(in the rows, 128 means zero)
The rows of D fall into 3 groups, which share some directions, and each row is roughly a mix of its group's hidden directions.
D:
[[127 127 144 133 124  76  89  87 126 141 127 123 170 143 124 129 177]
 [161 125 159 104  77 119 147 171 124 156  92 143 102 131 142 142 132]
 [143 129 157 131 120 107 111  94 192 154 136 125 122 174 113 151 112]
 [130 134 105 126 133 192 154 142 139 115 127 127  94 134 111 131  68]
 [171 140 153  97  81 145 139 168 130 152  92 152 116 136 128 149 122]
 [ 74 109 102 157 168 109 129  94 120 101 159 102 128 115 136 109 134]
 [161 118 170 106 107 114  99 115 169 179 124 137 140 158 125 144 139]
 [188 106 146 138 133 143  89 171 124 166 111 123 122 144 119 111 110]
 [174 105 156 108 105 133  86 131 137 182 113 126 147 158 117 131 136]
 [101 124  86 140 137 151 144 142  62  90 117 114 124  98 131 111 128]
 [128 105 161 134 106  61 138 153 117 146 117 124 109 120 162 124 165]
 [128 153 103 116 156 161  98  91 128 115 156 131 190 122 112 126 142]
 [ 86 118 110  97 115 133 133 103  78 121 121 129 154  94 145 126 175]
 [139 102 159 138 116  67 120 157  97 146 122 119 133 121 156 115 172]
 [ 93 139  86 166 153 139 152 115 113  76 138 108 108 125 117 122  98]
 [ 77 110 105 157 166 101 119  86 123 105 157 103 135 121 133 112 141]
 [130 144 136 166 144 111 138 117 183 113 141 120  92 163 113 143  82]
 [ 84 119 102 153 173 115 112  83 127 104 162 108 148 120 127 112 139]
 [ 71 126 121 106 123 117 131  58 127 123 135 124 139 115 143 144 163]
 [135 104 140  86  94 133 100 114  99 168 110 130 168 131 129 131 171]
 [143 107 127  95 104 144 114 157  71 150 105 134 159 106 136 114 165]
 [142 129 160 124 120 108 109  92 192 160 139 128 129 170 117 149 120]
 [145 109 131 148 121 149 131 144 150 141 106 116  72 159 110 134  70]
 [110 101 148 150 133  53 124 126 120 137 137 112 122 120 158 112 168]
 [119 106 150 133 101  99 166 160 130 141 102 129  62 124 150 127 116]
 [ 98  96 141 148 136  62 136 129 121 133 140 110 111 112 165 112 162]
 [116 136  96 123 141 186 110  90 152 114 128 127 133 148  93 148  88]
 [ 93 128  99 152 173 127 105  77 132 104 161 110 156 129 114 115 132]
 [133 160  99 114 154 180 106  98 140 112 150 138 177 126 103 131 120]
 [143 107 131 146 121 149 131 144 150 142 105 116  71 160 111 135  71]
 [178 135 160 142 131 117 118 153 185 152 136 136 115 161 116 132  97]
 [102 136 133 124 131  82 134 108 102 114 151 125 169 105 153 121 186]
 [ 94 134  89 142 173 159 114  85 133  98 158 117 149 124 110 120 113]
 [177 111 163 150 120  92 123 184 115 155 118 120 111 140 139 109 129]
 [119 111 124  87 107 139 116 126  79 147 115 135 167 100 142 119 178]
 [149 161 108 118 137 189 108 107 137 118 129 138 159 146  86 137  99]
 [142 115 108 130 144 182  78 105 141 136 120 118 141 157  92 140  95]
 [126 154 123 155 158 122 165 174 138  90 141 142  94  97 143 117 103]
 [118 127 142 136 104 108 182 157 141 123 110 133  62 129 139 133 101]
 [ 94 133  95 145 179 143 112  89 128  99 165 116 157 116 118 113 127]
 [157  88 130 143 140 142  61 121 119 156 117 103 143 160 108 127 120]
 [126 153  95 124 151 191 115 100 135 108 140 131 153 137  92 132  95]
 [118 151  96 118 141 191 129  98 158 111 133 137 127 136  99 141  86]
 [ 68 133  95 126 134 131 153  99  90  88 129 123 126  95 142 128 147]
 [169 160 135  98  96 167 112 130 131 138  99 153 154 150  96 154 120]
 [100 137  92 145 149 142 157 152  83  81 129 125 116  89 138 110 123]
 [ 99 123 141 124 119  70 139 120 100 121 138 125 149 106 159 124 186]
 [148 108 137  87 103 141 104 142  91 166 112 137 169 115 135 118 170]
 [ 81 145 108 158 145 115 155  88 147  84 142 115  99 134 124 141 105]
 [117 102 151 125  99  78 156 157 111 144 112 123  95 111 168 124 156]
 [131 112 126 137 120 147 173 168 131 131 123 117  64 127 140 119  82]
 [100 135 138 120 122  76 144 120 102 116 143 131 156 101 158 123 186]
 [130 145 133 168 147 114 139 119 181 110 142 120  90 158 114 140  81]
 [154 124 116 130 135 186 110 136 154 141 112 130 103 150  98 134  72]
 [164 114 159 131 110 119  96 114 167 167 117 120 118 178 111 147 110]
 [179 114 127 138 143 166  74 142 131 152 119 119 143 155 100 123 102]
 [ 97 102 139 146 133  59 129 119 111 131 137 111 126 114 159 110 171]
 [130 138 122 127 118 161 167 146 159 125 113 140  71 133 118 133  73]
 [125 150 113 119 151 134  99  95 115 114 157 129 199 118 123 125 164]
 [111 148  91 128 160 178 110  90 132 100 147 128 160 130  97 131 108]
 [120 106 132 136 137 139 162 179 149 121 133 129  69 112 151 133  89]
 [161 155 121  99  96 188 133 135 129 133 101 146 132 145  99 148  99]
 [102 147 106 115 146 135 108  81 118 105 153 129 189 118 122 135 161]
 [140  97 136 148 116 135 130 146 144 145 101 113  67 160 117 135  79]
 [ 83 115 102 161 180 118 116  95 136  98 164 107 133 122 126 116 122]
 [124 146 103 124 134 186 140 114 162 115 124 137 105 141  99 142  73]
 [ 98 128  96 159 180 146 117  95 139  98 163 110 135 131 110 115 103]
 [111 134 132 119 133  91 118 111  99 118 149 128 180 106 148 122 189]
 [106 134 107 153 187 133  99  98 142  99 169 122 160 122 115 118 125]
 [181 125 166 130 121 118 107 151 176 166 127 136 122 161 118 135 109]
 [ 92 137  85 157 149 141 156 131  92  76 131 114 111 108 126 116 110]
 [146 163 106 109 136 188 106 100 129 121 131 141 171 136  92 132 114]
 [100  98 143 145 132  61 137 133 116 132 136 114 114 109 165 112 166]
 [154 147 135 167 154 123 140 159 172 113 142 130  92 143 119 126  78]
 [105 110 120  89 103 135 116 102  82 144 115 128 168 111 137 127 178]
 [158 107 154  97  98 129  89 113 135 181 115 127 158 157 118 136 149]
 [168 107 128 133 147 149  59 128 116 152 126 115 169 146 110 122 134]
 [148 128 159 111  86  80 121 131 108 158 102 136 145 130 143 130 179]
 [ 95  94 141 150 138  61 134 129 125 129 140 110 109 113 164 115 160]]

Here is one row of each group, with its name. Which group are the others in?
[128 108 159 126 100  66 141 151 112 148 114 127 114 115 163 122 170]	Z
[152 148 146 160 147 112 139 145 188 121 144 133  96 151 118 135  84]	U
[117  93 156 142 103  71 146 151 113 142 108 115  84 131 154 127 142]	B

[125 136 125 122 112 154 171 152 155 126 107 145  68 126 124 135  80]	B
[140 109 163 119  96  84 147 171 124 152 108 134  97 116 164 131 151]	Z
[162 143 110 129 148 192 103 127 150 132 130 132 136 146  94 128  83]	B
[180 106 159 115 104 130  91 143 138 179 108 127 137 160 117 133 128]	U
[ 94 111 122 163 180  88 109 107 137 109 166 111 138 116 140 110 143]	Z
[119 109 133 132 108 123  99  65 145 148 116 102 124 179 107 153 121]	U
[114  96 146 140 111  82 162 162 118 136 119 116  77 116 164 120 135]	Z
[167 118 172  94 105 117 105 145 149 180 119 148 146 134 137 134 153]	U
[174 112 166  98 102 124 102 159 130 178 109 144 144 134 134 130 150]	U
